(in the rows, 128 means zero)
The same turns and mirrors carry the whole set onto itself, and each row onto the other rows of its family. Which rows share a family with each named row? Give them in list order.
These 32 rows form 4 families of 8 rows each.
j_689: [105 128 166 172 151 121 102 112 107 136 116 141 100 137 204 130 121 177
 113 116 131 118 113 118 124 135 116 100 129]
j_56: [117 119 113 130 148 130 128 107 168  98 133 139 124 148 127 126 115 164
 111 118 154 132 132 113 168 168 127 104 144]
j_85: [111 116 133 141 159  82 113 111 158 143 131 121 115 131 154 139 110 187
 125 124 170 104 116 118 142 166 118  91 144]
j_353: [118 140 135 153 138 145 108 115 138 127 128 146 109 107 182 126 130 163
 135 122 127 138 117  91 116  98 148 141 110]
j_307: [118 116 117 137 144 170 130 126 159 157 140 138  92 123 140 116 107 169
 119 100 140 144 132 124 131 143 155 135 171]
j_849: [113 134 112 163 158 123 103  96 109 128 114 157 117 134 162 134 130 168
 136 161 107 123 129 114 137 129 112  96 106]
j_948: [105 136 112 146 152 155 128 136 171 153 130 144 114 130 123 108 102 170
 112 118 149 146 112 123 157 150 140 128 164]
j_629: [116 118  81 145 134 137 145 112 123 137 153 153 113 112 153 112 134 143
 144 128 133 116 124 109 127 114 156 115 108]
j_928: [122 114 134 128 165  95 102 106 145 127 131 129 116 131 151 150 115 171
 133 124 163 110 121 147 149 168 114  82 142]
j_109: [136 124 120 144 155 178 139 136 159 149 129 150  93 136 141 114 103 163
 128 127 138 143 121 144 141 142 141 139 155]
j_322: [ 96 130 105 139 115 144 136 100 110 123 150 157 107 133 164 132 110 147
 142 135 124 120 133 101 141 117 162 113 130]
j_899: [115 133 144 164 136 150 126 124 131 156 118 137  98 106 172 126 136 159
 132  94 138 128 113 108 102 109 150 135 118]
j_126: [120 105 100 119 140 141 124 118 156 114 138 144 122 149 125 132 103 174
 149 129 145 134 136 117 158 158 141  99 143]
j_915: [119 138 135 135 170 100 121 105 179 138 134 132 119 136 149 141 127 183
 122 116 173 118 114 147 158 151 114  96 137]
j_114: [120 139 140 160 159 150 145 119 145 133 125 141 110 108 187 119 124 154
 135  92 126 125 118  93 103 125 148 131 109]
j_303: [136 137 151 152 165 125 112 124 165 155 103 129  86 126 170 138 117 172
 127  96 147 127 102 148 122 149 134 114 160]
j_371: [110 129 152 160 137 151 135 125 133 151 113 141 103 110 174 138 127 171
 132 121 132 131 131  92 113 108 158 140 127]
j_330: [113 105 105 130 145 128 141 101 154 109 125 139 112 148 134 126  90 190
 127 128 137 134 129 115 169 167 143  95 138]
j_420: [122 121 105 142 136 146 144 124 153 161 137 155  94 118 144 120  94 176
 112 107 147 143 128 121 154 140 146 134 168]
j_757: [106 127 159 164 156 105 104 108 116 136 104 132 118 129 192 137 124 163
 125 107 129 116 112 121 113 145 110  99 107]
j_188: [139 145 142 157 150 126 130 112 162 145 106 129  96 117 167 136 117 179
 113 103 154 124  93 132 128 145 154 105 173]
j_925: [108 120  97 144 118 151 138 110 118 128 147 167 115 128 155 116 123 152
 142 119 117 144 135 111 124 117 163 109 125]
j_495: [123 119  95 161 154 113 122 110 109 114 128 159 124 136 165 114 121 164
 132 145 117 127 114 131 126 142 118  77 104]
j_860: [ 98 119 100 146 137 137 109 103 119 131 149 168 104 119 174 119 139 145
 138 142 120 128 129 104 148 110 155 109 117]
j_655: [131 120 149 134 174 111 109 123 168 119 132 126 122 143 153 142 125 169
 148 140 170 105 113 137 139 160 126  90 133]
j_958: [108 107 105 149 147 115 112 112  96 124 124 154 126 136 151 133 122 171
 141 144 128 124 134 125 144 139 121  83  97]
j_253: [146 145 146 146 172 130 115 125 154 144 133 133  90 125 172 129 121 147
 116 109 158 116 112 155 122 145 141 115 169]
j_799: [120 112 144 168 173 123 115 132 115 145 110 141 115 117 191 116 132 168
 116 112 135 113 111 114 123 141 100 107 105]
j_378: [107 129 146 155 149 134  98 104 114 141 112 132 119 121 204 125 130 161
 117 123 123 110 109 106 129 128 105 121 113]
j_258: [119 101 115 119 160 145 123 119 151 110 157 135 114 159 138 113 100 166
 129 131 147 126 145 119 150 165 128 112 139]
j_135: [123 153 124 145 168 121 121 121 173 145 111 120  98 136 165 118 121 173
 102 104 149 133 111 149 138 144 150 115 169]
j_464: [112 112 118 156 127 106 112 102 102 123 120 150 116 133 158 142 121 174
 132 169 132 123 119 131 136 129 116  94 108]

Same family as j_629: j_109, j_114, j_495, j_655, j_253, j_799, j_258
Same family as j_85: j_689, j_322, j_371, j_330, j_420, j_188, j_464
Same family as j_56: j_353, j_849, j_948, j_915, j_860, j_378, j_135

The same turns and mirrors carry the whole set onto itself, and each row onto the other rows of its family. Which rows share a family with each named row? Give them in list order.
These 35 rows form 7 families of 5 rows each.
j_498: [ 85 124 142 133 156 139 144 134  92 107 142]
j_696: [117 127 152 143 116 136 170 150 110 133 106]
j_90: [127 152 153 149 171 137 145 137 105 128  93]
j_930: [ 98 141 136 136 144 160 159 140 104  95 133]
j_18: [131 120 128 131 133 114 118 114  95 143 123]
j_27: [150 116 119 138 122 154 163 143 105 134 106]
j_708: [131 128 123 102 158 144 170 129 132 121  98]
j_13: [125 110 123 105 148 121 174 111 108 129 112]
j_5: [123 117 133  99 173 162 153 126 129 114 122]
j_88: [144 149 151 154 163 151 145 110 113 139 105]
j_567: [125 109 143 134 121 148 155 164 106 136 110]
j_365: [134 155 145 144 153 157 136 134 127 134  92]
j_646: [ 90 130 149 117 150 123 158 119 107 107 139]
j_403: [133 112 104 110 159 146 158 132 117 144 101]
j_32: [138 124 121 118 182 142 161 109 103 112 125]
j_865: [133 153 135 149 166 129 151 116 118 136  94]
j_212: [134 122 127 115 124 130 123 114 106 121 145]
j_576: [129 127 139 136 138 136 121  94 105 137 143]
j_179: [ 89 123 129 115 147 140 128 134 111 121 150]
j_593: [124 127 131 153 146 113 127 104 103 144 137]
j_213: [103 126 130 134 133 162 156 166 118 133 113]
j_959: [133 124 125 111 167 164 171 109 121 122 107]
j_323: [118 142 164 149 171 127 171 129 108 125 109]
j_701: [122 107 143 120 124 152 164 158 127 126 126]
j_372: [132 130 143 144 145 126 111 132 109 155 131]
j_444: [124 128 111 132 143 135 120  95 108 139 122]
j_795: [139 120 151 129 126 107 139 117 107 147 122]
j_995: [ 92 126 137 161 159 159 144 128 101 121 143]
j_243: [127 112 121  94 167 138 159 124 110 118 105]
j_951: [145 148 162 160 155 142 137 138 106 128 122]
j_663: [123 142 137 141 195 140 143 128 112 138 110]
j_7: [ 96 127 150 140 135 164 146 125 108 113 151]
j_530: [134  94 138 136 127 161 145 146 115 144 131]
j_877: [130 109 134 126 116 172 165 139 119 132 119]
j_272: [ 96 114 149 142 142 136 147 136 108 119 159]

Same family as j_959: j_88, j_576, j_7, j_877
Same family as j_32: j_930, j_27, j_212, j_951
Same family as j_567: j_498, j_90, j_18, j_243
Same family as j_444: j_5, j_365, j_995, j_530

The same turns and mirrors carry the whole set onto itself, and each row onto the other rows of its family. Which rows share a family with each named row? Give them in list order.
These 30 rows form 5 families of 6 rows each.
j_609: [123 101 100 139 145 102 146 142 118  96 137 137]
j_376: [166 104 115 140 121 114 142 132 108 114 123 105]
j_666: [155  95 115 143 130 118 146 132 108 118 115 102]
j_257: [108  96  89 118 120 146 152  98  99 124 136  89]
j_726: [119 109 102 132 146 101 156 138 110  97 137 144]
j_692: [117  96  93 114 120 149 141 110 105 122 141  79]
j_575: [161  93 108 139 132 115 138 125 105 112 120 104]
j_232: [134 102  83  97 109 148 143  98 108 153 143 122]
j_421: [136 123 113 124 121 109 122 139 100 135 127 153]
j_760: [ 92 100 106 102 128 139 167 122 134 124 156 129]
j_226: [124 101  73 104 106 143 154 108 110 159 138 129]
j_680: [115 111 108 135 142 105 145 143 108  92 143 141]
j_207: [112  97  92 122 128 154 148 103 113 122 144  86]
j_260: [146 130 116 123 126 118 118 142 109 132 131 148]
j_193: [110  88  90 114 119 150 150 109 107 116 152  89]
j_775: [141 130 105 130 115 118 123 141 100 139 124 149]
j_305: [ 92  97  99  96 117 143 160 119 127 131 152 137]
j_211: [126 112 105 140 148 102 153 142 109  97 138 130]
j_684: [132 111  88  96 112 142 148 109 112 165 142 129]
j_672: [134 128 105 129 123 111 128 151 107 134 124 152]
j_391: [133 110  77  90 107 144 149 110 108 153 135 122]
j_436: [124 109 103 122 148 102 138 147 114  92 137 136]
j_424: [ 92  99 102 103 125 141 167 125 120 136 158 133]
j_868: [146 121 109 124 111 118 126 144 109 139 123 153]
j_661: [ 83 107 100 107 127 140 162 124 128 124 153 127]
j_827: [133 109  78  93 113 140 142 109 110 158 148 132]
j_591: [165  97 115 134 133 114 138 140 111 116 129 106]
j_963: [ 91 105 102 114 116 142 173 118 122 130 154 130]
j_592: [162 107 114 139 132 112 139 132 104 126 114 108]
j_52: [122  95  84 115 125 144 152 106 102 122 143  79]

Same family as j_609: j_376, j_421, j_207, j_391, j_424
Same family as j_305: j_232, j_193, j_211, j_672, j_592
Same family as j_436: j_257, j_226, j_260, j_591, j_963

The same turns and mirrors carry the whole set onto itself, and each row onto the other rows of its family. Which rows share a family with each named row? Give them in list order.
These 15 rows form 5 families of 3 rows each.
j_463: [139  68 161 150 124 127 145 129 140 114 120 128 130 158  82 134 146 111
 147 128 148 102]
j_966: [129 127 139 122 129 111 134 136 126 117 150 141 140 128 152 113 137 160
 134 145 144 137]
j_837: [131 114 138 130 122 112 141 143 125 128 159 136 123 119 159 109 140 152
 139 138 146 133]
j_439: [144  57 158 160 121 117 144 129 126 111 115 124 137 155 100 135 142 119
 151 128 135  99]
j_924: [142 117 100 138 168 120 125 150 110 137 114 157 108 142 108 137 157 144
 108 104 117 102]
j_78: [132 121 150 138 132 111 139 138 127 134 162 144 142 117 149 112 143 151
 123 140 143 141]
j_418: [158 116 113 125 174 118 135 140 105 136 106 153 108 142  99 128 166 132
 112  99 122 109]
j_112: [155 110 109 126 178 118 134 153 109 138 110 134 109 139 102 144 158 146
 112 109 112 107]
j_108: [136  68 163 146 109 126 135 123 129 111 116 136 135 147 100 136 132 119
 149 121 131  85]
j_271: [149 115 113 124 181 126 132 155 121 145 118 141 108 147  88 137 158 140
 115 111 130 115]
j_805: [139  72 168 161 113 119 145 126 127 108 117 136 129 157  91 138 131 126
 148 114 132 109]
j_615: [163 115 107 133 173 122 122 154 114 123 113 139 116 139  95 129 161 132
 108 106 114 103]
j_120: [132 122 143 125 121 121 139 146 134 137 161 140 124 127 141 112 145 149
 138 140 157 139]
j_234: [140 124 130 132 110 105 134 136 129 121 162 143 145 124 147 113 142 140
 138 137 139 135]
j_89: [139  67 165 150 126 110 135 116 139 106 110 131 131 158  97 143 143 121
 140 121 120  96]

Same family as j_112: j_837, j_439
Same family as j_805: j_78, j_418
Same family as j_89: j_924, j_234

